One turning vector, and how many steps it has turned:
The counts run from 0 to 421.
[142 173 111 161  79 120  98 137 127 146 146 115  77 188 143 130 126 116
 120 171  93 125 138 129 118 164  91 158 120 101 121 141  90 132 117 121
  76  95 125 162 140 131 112 137 117 134 156 169 150  64 142 105 142 142
 148 133 139]	117
[133  92 106  98 118 145 131  83 106 109 168 136 140  83 145  72 120 123
 114  97 101 163 126 128 133 138 149 106 105 147 145 128 145 147 107 104
  84  96 171 141 107 160 109 119 133 106 119 134  77 118 110 163 100  82
  97  91 154]	230
[ 83 114  98  88 104 118 108 132 112 115 168 138 123 111 146 132  95 178
 109 135 108 162 139 121 116 148 160 113 104  89 115 113 154 115 107 109
 122 125 166 149 113 174 105 109 135 136 155 178  83 122 103 141  73  92
  99  90 127]	5
[132 147 117 102  78 113 118 159 135 102 140 160 178 144 110 153 108 156
  51 163 144  92 156 162  81 122  92 134 114  87 106 168 134 124 130 147
 112 100  87 112 108 133 141 139 154 153 124 161 137 170 118 112 139 124
 121 130 116]	332
[113 131 152 160 158 114 180 143 134 163 102 150 106 134 114 106 175  84
 159 140 132 106  86 116 206 113 113 129 155 135 156 152 141 122 135 101
 134 133 128 100 133 128 131 140 123 125 131  59 129 138 167  76 153 158
 145 146 123]	181
[122 122 141 117 135 139  64 106  78 135 129 116 116 125 167 144  70 195
 148  99 150 156 140 101  86 148 186 115  98 124 130 103 122 138 122 152
 176 147 139 127 135 111 133 109 153 133 135 158 150 101  80 152 108 142
 101 113 121]	45
[168 142 139 112 143 124 100 132 137 129  83 124 126 119 153 148 112 166
 157  91 135 107 105 117  85 104 138 104 109 128  93 111 136 142 136 183
 159 155  85 101 166  56 131 119 149 122 111 140 173 132  99 158 155 181
 107 135 120]	60
[108 133 110 115 133 121  83 115 115 128 137  73 100 135 126 144  75 139
 171 114 112 182 137 111  95 151 166  94 113  94 117  99 134 149 114 147
 143 148 122 181 163 129 119 103 122 144 138 182 130 107  74 182 117 137
 112 122 110]	32
[ 82 121  89  69 119 119 133 148 128 124 142 169 169 110 124 152 110 151
  81 146 128 139 126 141 125 123 146  95 137  86 122 131 168 125 122 127
 123 123 142 125  82 167 134 106 166 141 150 149  79 179 108 114 101  88
 110 104 111]	3
[141 103 168 150 122 113 136 174  86 136 150 137 143 144 116 116  94 175
 129 118 115 130 137  86 129 116 155 119  93 111 128 113 181 123 145 139
 190 133 144 117 182 135 128 146 192 119  85 139 125 143 103 105 127 194
  98 164 144]	288
[110 150 127 138 153 100 106 120 172 138  93 100  83 128 130 171 125 116
 166 107 162 101 138 152 111 142 143 137 133 130 125 116  70  90 124 135
 150 180  81 110 142  82 140 128  50 148 137 106 156 122 141 170 143 130
 124 128 102]	383
[ 94 137 143 107 165 132  82 128 109 147  98 120 154 156 126 182  92 158
 155 135 156 161 137 118 107 130 150 123 132 126 126 101 112 148 140 173
 192 163 100 141 116 122 157 113 176 144 156 144 159 162 103 105 125 129
 159 139  68]	49
[133 153 128 105 112 126  92 107 156 104 124 118 126 119 138 179  81 140
  91 124 184 110 158 185  54 155 127 139 121 115 130 147  82 115 133 147
 128 138  72 127 111 122 141 121  85 166 135 137 144 134 128 168 125  83
 126 117 114]	357
[127  91 138 121 144 130 124  78 123 100 170  67 148 109 112 110  97 111
 162  63 140 187 138 118 108 136 155 110 125 167 152  98 132 141 133 142
 145 145 145 168 163 145 126 120 124 110 104 141 112 130  87 196 110 100
 114 120 130]	257
[113 125 109  94 143 128 157 101 154 103 147  81 179 108  87 111 139  69
 142 101 130 181 112 144 137 112 118  95 152 139 150 133 143 168 133 153
  90 120 127 173 117 158 139 120 129 124 134 135  88 178 114 163 120  80
 144 120 116]	239
[133 143 141 150 169 135 121  75 152 130  99 102 113 122 131 135 139  87
 150 115 183 120 123 155 130 126 115 150 140 170 168 137  67 120 141 126
 127 143  87 136 109 114 152 137  71 144 136  69 164 117 170 137 148  90
 167 128 111]	153
[122  92 101 131 141 111 178 133 173 113 123 113 104  98 129  84 196  91
 164  98 114 116 112 123 189 113 116 129 146 168 116 105 133  99 119 110
 102 136 171 122 141 121 109 137  66  96 127  91 104 125 145 150 124 137
 125 121 145]	198
[126 102 116 109  76 110 106 161 143  64 160 123 149 121 141 136 128 191
  94 115 127  92 186 134  89 133 116 167  93 132  79  93 122  93 129 138
 144 123 151 113 153 126 105 144 111 107 110 166 136 134 108 154 104 129
 102 128 146]	316
[142 104 148 120 129 145 117  85  79 133 187 126 138 114 135  93  81 132
 137  97 122 174 109 116 116 135 166  79  97 121 174 132 170 161 124 118
 114 114 159 156 127 159 137 126 177 136 110 144  88 118  95 153 108 117
  97 112 147]	249
[156 164 105 148  78 125 106 128 150 125 145 113  72 156 145 124 138 110
 122 148  93 112 130 129 105 164  84 148 112 113 111 147  94 143 111 126
  56  93 113 159 148 104 107 131  92 133 133 154 166  60 138 137 152 147
 133 120 146]	118
[110 107 151 142 139 132 153 129 104 153 131 194 106 113 157  91 164 152
 138 129 126 113 116 103 198 126 145 140 124 159 155 119 139  98 120  75
 139 116 182  96 102 144 112 129 133 106 133  68 105  95 159  80 105 128
 129 129 144]	189
[143 131 152 167 141 138  97  64 117 138 137 108  69 119 158 110 115 118
 148 104 167 138 129 130 117 160 134 159 117 163 174 132  59 111 124  95
 120 137 129 131 122 121 134 125  76 128 132  94 157  60 161 150 124 107
 137 121 138]	151
[135 129 104 103  67 112  88 131 143  77 153 117 131 121 136 156 103 173
  71 130 140 105 171 166  63 152 102 156  97 110 104 126 103 103 112 137
 113 117 125 132 132 132 113 131  96 133 119 176 136 117 107 165 113  98
 100 114 138]	336
[114 126  83  63 114 115 145 131 157  93 124 151 161  68 131 133 120 139
  98 105 117 126 125 150 109 116 138  91 112 101 104 138 168 129 118 140
 103 129 127 111 101 118 121 103 123 135 111 155  80 173  93 170 108  89
  81  91 133]	1
[127 143 140 120 138 130  82 114  86 157 137 112  98 140 132 137  61 162
 156 128 111 165 121 110  91 144 171  85 105  84 132 123 160 159 118 138
 150 149 116 144 152 112 125 108 171 156 126 175 138 103  90 144 129 171
  95 121 126]	38
[132 137 122 138  60 105 112 170 112 113 168 132 116 155 116 129 112 168
  78 158  96 109 155 133 101 149 115 133  90  64 105 140 151 106 117 128
 114 101 124 137 166 133 110 151 142 139 112 197 124 111 116 118 127 166
  85 139 156]	328
[154 131 114 128  85 123  82 151 125 110 115 150 107 131 192 132 136 220
 115 128 116  89 140 105 102 138 123 167 100 146  78 102 124 114 124 144
 140 123 148  98 142  89 114 138 128  97 121 143 179  93 115 114 120 164
 117 125 140]	85
[142  96 148 138 151 127 136 113 101 122 159  69 129 133  99  97  97 117
 169  86 120 179 126 108 120 121 170  88 113 131 148 108 162 152 126 128
 137 142 142 167 185 127 117 124 143 131  95 152 113 124  97 183 125 154
  99 134 142]	263
[162  89 155 110 156 134 125  89 111 108 132 114 175  80 114 119  97 148
 127  63 173 139 120 125  96 107 166 107 109 157 139 116 148 143 148 159
 168 148 116 114 153 114 140 122 156 118  88 120 139 168  93 180 137 134
  94 126 130]	271
[158 144 153 188 158 127 127  89 149 150 118  93  67 128 134 108 127  76
 175 112 142 129 113 133 142 140 130 133 124 154 165 132  89 124 119 100
 112 138 110 133 154  94 124 140  58 143 118  92 151  65 159 154 158 141
 136 144 146]	158
[132  95 156 103 169 138 133 107 107 102 127 120 197 101 103 128 109 136
 128  76 175 145 122 132 115  99 149 106 119 161 136 117 153 152 159 167
 183 150 115 113 125 131 159 134 170 124 100 110 135 191 100 150 134 114
 119 143 111]	272
